One hidden turn or mirror swaps the rows below in pairs. Which row is each named row swapped with?
The rows were stretched afterwards, more along some directions than others.
j369: [ 0.58 -1.25  0.77  1.12 -2.07  1.42  0.33 -1.25 -0.75 -0.36  2.54 -1.35
  1.16  1.17  0.25  0.05 -0.50 -2.92 -0.55  0.98 -0.15  0.58]
j556: [-1.16 -0.87  2.49  0.42 -0.22  1.92 -1.78 -0.40  0.66 -1.50  2.31 -2.12
  1.94  1.90 -0.51  0.83  0.47 -1.75 -0.08  1.10  1.60  0.34]
j253: [-0.21 -0.81  0.45 -0.13  0.65  0.99 -1.58 -2.08  1.56 -0.28  1.69 -1.58
  3.62  0.96  0.05 -1.04  1.43  0.21  1.64 -1.01  1.49 -0.56]
j32: [-0.73 -0.62  1.35  1.00 -1.29  0.00 -1.29  1.46  1.10  0.30  1.92 -0.41
  0.02  0.52  0.87  0.78 -0.10  0.52 -1.08 -0.86 -0.02  0.38]
j471: [-1.25 -0.98  0.57 -0.59 -0.96  2.43  0.32  0.42 -0.06 -1.81  2.66 -1.54
  1.23 -0.19  0.09 -1.02 -0.06 -1.78  0.19  1.12 -0.36  0.54]
j999: [ 1.54 -0.67  1.10  0.46 -2.25  0.34 -0.59 -1.90 -0.43  0.41  1.47 -0.80
  0.10  0.25  0.35  0.38 -0.42 -1.84 -0.88  1.36  0.95  1.75]
j773: [-2.12  1.00  0.77  1.64 -2.35  0.04  1.77 -0.03 -0.20  0.39  2.84  0.14
  1.51  0.44 -0.08 -1.24 -0.76 -1.04  0.43 -1.47  0.38 -0.43]
j841: [-0.88 -1.02  0.53 -0.34 -0.44  1.96 -1.53 -1.16 -0.69 -0.49  1.11  0.51
  2.47 -0.64  0.18  0.25 -1.05 -1.17  0.79  0.51 -0.19 -0.08]
j113: [-0.33  1.14  0.40  0.67 -1.87  1.36  0.42 -1.81 -1.05 -0.92  2.64 -1.71
  3.33 -0.14 -1.03 -1.43 -0.11 -1.66 -0.14 -0.50  0.35 -0.33]
j218: [-1.18 -0.31  1.22 -0.55 -1.65  1.14  0.33  0.81  1.52 -1.01  1.80 -1.42
 -0.96  1.66 -0.57  0.54 -0.78 -1.41 -0.83  1.48  0.66  1.59]
j621: [-2.10  0.29  0.15 -0.57 -0.74  3.05 -0.37 -1.60 -0.78 -0.60  1.74 -0.25
  3.58 -0.56  0.11 -0.72  0.40 -0.43  1.87  0.89  2.01 -0.22]
j144: [-0.44 -0.92  1.67 -1.35 -1.23  2.38 -2.74 -0.24  0.48 -1.13  2.06 -0.04
  1.04 -0.27  0.20  0.18  0.77 -0.29  1.43  2.03  2.55  0.51]
j947: [-2.24  0.56 -0.23 -0.04 -1.24  2.94 -0.54 -0.53 -0.13 -0.38 -0.81 -0.55
  2.29  0.15  0.34 -0.22 -0.32  0.79 -0.40  1.63  2.37 -0.89]
j576: [-0.08  0.14  2.51 -1.73 -1.32  1.42 -2.32 -1.91  1.40 -0.62  0.82  0.54
  0.04  0.64 -0.57  1.60  0.17 -0.06  0.04  1.44  3.16  2.77]
j321: [-1.60  0.05  0.40 -0.27 -1.60 -0.72 -0.19 -1.91  0.80  1.46  0.47  1.44
  1.41  0.93 -1.38 -0.05 -0.02  0.23 -0.30 -0.99  2.95  1.58]
j449: [-1.75  0.52  0.28  1.98 -2.05 -0.17  1.70  0.26  0.22  0.59  2.31 -0.50
  0.98  0.76  0.21 -0.96 -0.54 -0.58 -0.11 -1.78 -0.18 -0.49]
j330: [-0.73  0.56  0.28 -2.43 -1.47  2.89 -0.12 -1.63 -0.28 -0.44  1.15 -0.36
  1.31 -0.26 -1.44 -0.42  0.69 -1.02 -0.87  1.61  2.38  2.34]
j338: [ 0.52  0.15  0.87 -0.86 -2.08  1.46 -2.19 -0.38 -0.14  0.27  2.01  0.22
  1.48  0.50 -0.81  0.05  1.51 -1.03 -0.65  0.39  0.93  1.89]
j868: [-1.73  0.57  0.71  1.79 -2.29 -0.15  1.77  0.35  0.57  0.38  2.62 -0.24
  0.80  0.81  0.24 -0.63 -0.94 -0.66 -0.01 -1.45  0.17 -0.24]
j287: [-1.04 -0.58  1.73 -1.76 -1.65  2.33 -2.61  0.27  0.32 -0.96  2.13  0.54
  1.11 -0.54  0.15  0.09  0.63 -0.36  1.62  1.92  2.38  0.53]
j940: [-1.87 -0.45  0.42 -0.21 -0.10  2.19 -0.28  0.01  0.12 -0.13  0.95 -0.75
  1.14  1.94 -1.43  0.70  0.11 -0.31 -1.03  1.62  3.42  0.38]
j710: [-2.12  0.90  0.66  1.58 -2.20  0.19  1.69 -0.25 -0.14  0.32  2.30 -0.07
  0.73  0.50 -0.16 -0.85 -0.86 -1.01 -0.10 -1.04  0.03  0.05]
j898: [-1.39 -0.21  1.35  0.22 -1.91  0.95  0.27  1.30  1.64 -0.65  1.50 -1.21
 -1.05  1.78 -0.36  0.49 -0.80 -0.90 -1.65  1.43  0.92  0.77]
j553: [-2.43 -0.98  1.66 -1.34 -1.67  1.80 -1.93 -0.28 -0.94  0.65  2.44  1.92
  1.39 -0.38 -0.40 -0.35  1.09 -1.42  0.59  0.96  1.06  0.84]
j603: [-1.12  1.08  2.18  0.38 -1.67  0.17  1.25 -1.46  1.69 -0.52  2.90 -0.82
  1.72  0.32 -0.18 -0.97  0.92  0.71  1.19 -1.39  2.94  1.17]
j929: [-2.03  1.49  1.21  0.49 -2.57  1.02  0.64 -1.37 -1.64 -0.56  2.26  0.85
  1.82 -0.30 -0.53 -1.11 -0.72 -1.88  0.28 -0.40  0.53 -0.05]
j808: [-2.99  0.14  1.72 -0.33 -3.27  1.30 -0.35  0.97  0.18 -0.15  2.30  0.06
  1.45 -0.49 -0.19 -0.32 -1.97 -0.46 -1.04  1.24  1.74 -0.62]
j95: [-1.58  0.02  0.85  1.49 -2.66  1.58 -2.05  0.27 -0.72  1.40  0.32  0.57
  1.91  0.56  0.12 -0.88  0.80 -0.06 -0.17 -0.70  1.45 -0.58]
j911: [-1.71  0.07  0.44  0.15 -4.02  1.88 -0.16 -1.12 -0.26  0.36  0.81  0.16
  1.45 -0.55  0.81 -1.61  0.51 -0.58  1.20  1.33  1.68 -0.37]
j623: [-0.25 -0.04  1.25 -1.41 -1.25  1.52 -0.63 -1.38  2.31 -1.20  1.82 -0.05
  2.29  0.70 -0.25  0.03  0.33  0.47  1.86  1.21  3.63  1.35]
j447: [-0.86 -0.80  1.57 -2.24 -0.81  2.76 -2.28 -0.91  1.64 -0.76  1.98 -0.50
  1.43  0.30 -0.28 -0.19  0.95  0.09  1.44  1.77  3.54  1.13]
j224: [-1.62 -0.12  1.24 -0.35 -2.68 -0.04 -0.75 -0.23  1.45  1.50  0.56  1.21
  0.46  1.73 -1.46  0.23 -0.48  0.54 -1.20 -0.57  3.44  1.35]
j431: [-2.15  0.26 -0.15 -0.54 -0.92  3.12 -0.58 -1.87 -1.34 -0.38  1.93  0.29
  3.65 -0.54 -0.50 -0.86  0.63 -0.76  1.54  0.53  1.85  0.19]
j217: [-0.60 -0.42  0.80 -0.48 -0.88  0.63 -0.02 -1.37  0.51 -0.42  2.94  0.44
  2.59 -0.67 -0.05 -1.38  1.05 -0.37  1.65 -1.23  1.78 -0.51]
j427: [ 0.06 -0.49  0.19 -0.36 -2.15  2.72 -0.63 -0.84 -0.89 -0.99  3.01  0.15
  2.67 -0.85  0.87 -1.11 -0.67 -1.88  1.21  1.12  0.15  0.18]
j428: [ 0.90 -1.01  1.65  0.32 -2.76  0.41 -0.84  0.48  0.41  0.36  2.94  1.28
  0.85  0.34  0.61 -0.35  0.20 -1.35 -0.24  0.42  1.79  0.53]
j484: [-1.41  0.52 -0.73 -0.18 -2.73  1.73 -0.81 -0.35 -0.01 -0.45  1.04  0.11
  0.72  0.50 -0.41 -1.62  1.19 -0.61 -1.20 -0.22  1.43  0.12]
j15: [-0.67 -0.12  0.14 -0.76 -0.47  1.97  0.56 -2.42  0.98  0.38  0.88 -0.31
  2.95  1.45 -1.19 -0.82  0.80 -0.82  0.68  0.79  3.28  1.58]
j847: [-1.27 -0.03  1.51 -0.54 -1.48  0.76  0.25  0.58  1.51 -0.96  2.03 -1.60
 -1.06  1.80 -0.90  0.56 -0.28 -1.31 -1.04  1.06  0.85  1.88]
j756: [-1.18 -0.29  0.28  0.70 -2.07  1.72 -0.57 -1.12 -2.22  0.63  2.63  1.32
  1.28  0.66 -0.63 -1.14  1.55 -2.14  0.89 -0.22  1.48  0.29]
j861: [-1.50  0.31  2.40 -1.07 -2.49  1.80 -2.19 -0.73 -1.20 -1.17  2.97  1.10
  1.45 -0.57 -0.33 -0.46  0.19 -1.85  1.01  0.64  0.97  0.38]
j699: [-0.89 -0.24  0.46 -0.43 -1.49  1.72  0.19 -1.30  0.03 -0.64  1.20 -1.75
 -0.17 -0.04  0.48  0.73 -0.73 -0.84 -1.50  1.74 -0.02  1.63]
j172: [-0.07 -0.92  1.90  0.90 -0.34  1.84 -1.63 -1.16 -1.09 -2.06  3.34 -1.53
  2.16  1.05 -0.65  0.28  0.66 -2.19 -0.62 -0.36 -0.22  0.41]
j498: [ 1.04 -1.03  1.72  0.78 -2.17  0.25 -0.61  0.55  0.63  0.29  3.32  1.05
  1.01  0.50  0.56 -0.25  0.37 -1.41  0.14  0.26  1.74  0.36]
j846: [-1.09 -0.68  1.95 -0.35 -0.51  1.06 -1.37 -0.76  1.75  1.00  0.00 -0.48
  1.59  0.36  0.40  0.42  0.81  1.74  0.76  1.58  3.65 -0.07]
j893: [-0.91  0.10  0.57  0.01 -0.98  2.25 -2.12 -2.13 -0.08 -0.07 -0.25 -0.77
  1.84  1.29 -1.22 -0.68  1.43  0.54 -0.67 -0.71  2.26  1.09]
j8: [-1.62 -0.15  1.09  0.06 -1.62  0.77  0.44  1.11  1.41 -0.83  1.42 -0.85
 -1.32  1.41 -0.32  0.52 -0.76 -0.94 -1.11  1.42  0.84  1.05]
j83: [-0.64 -0.39  2.07 -1.32  0.55  0.86 -1.18 -2.59  1.56 -0.94  1.83 -2.17
  1.63  1.30 -1.06  0.34  1.12 -0.74  1.84 -0.13  0.81  2.44]
j883: [-2.04  0.55  0.49  1.77 -2.54  0.31  1.35  0.08 -0.17  0.53  2.30  0.16
  1.13  0.78 -0.19 -1.14 -0.50 -1.23 -0.14 -1.23 -0.22 -0.46]
j212: [-1.79 -0.17  2.10 -1.27 -2.00 -1.04 -1.54 -1.01  1.31  0.65  1.64  1.14
  0.53 -0.61 -0.84 -0.15 -0.19  0.94  1.27 -1.22  1.31  1.14]
j481: [-1.36 -0.10  0.79 -0.04 -1.86  1.26  0.64  1.21  1.35 -0.92  1.38 -1.14
 -0.91  1.65 -0.14  0.29 -0.37 -1.08 -0.97  1.86  1.30  0.99]
j687: [-0.60 -0.03  0.37 -0.81 -0.75  1.70  0.77 -2.76  0.98  0.32  0.86 -0.51
  3.31  1.34 -1.12 -0.78  0.44 -0.63  0.67  0.58  3.37  1.40]
j735: [-1.88  0.61  0.37  0.11 -2.04  1.76 -0.07  0.70  0.35 -0.78 -0.42 -0.10
 -0.31  0.68  0.22  0.15 -0.91 -0.05 -1.65  1.96  1.90 -0.17]
j228: [-0.99 -0.64  0.18 -0.26 -1.21  2.61 -0.47 -0.64 -0.80 -0.37  3.03  0.47
  3.60 -0.69 -0.02 -0.74  0.90 -1.17  2.11  0.53  0.96 -0.11]

j330 pairs with j217
j8 pairs with j710
j212 pairs with j699
j321 pairs with j999
j898 pairs with j883
j471 pairs with j603
j224 pairs with j369
j144 pairs with j431
j911 pairs with j808
j498 pairs with j15
j576 pairs with j841
j447 pairs with j228

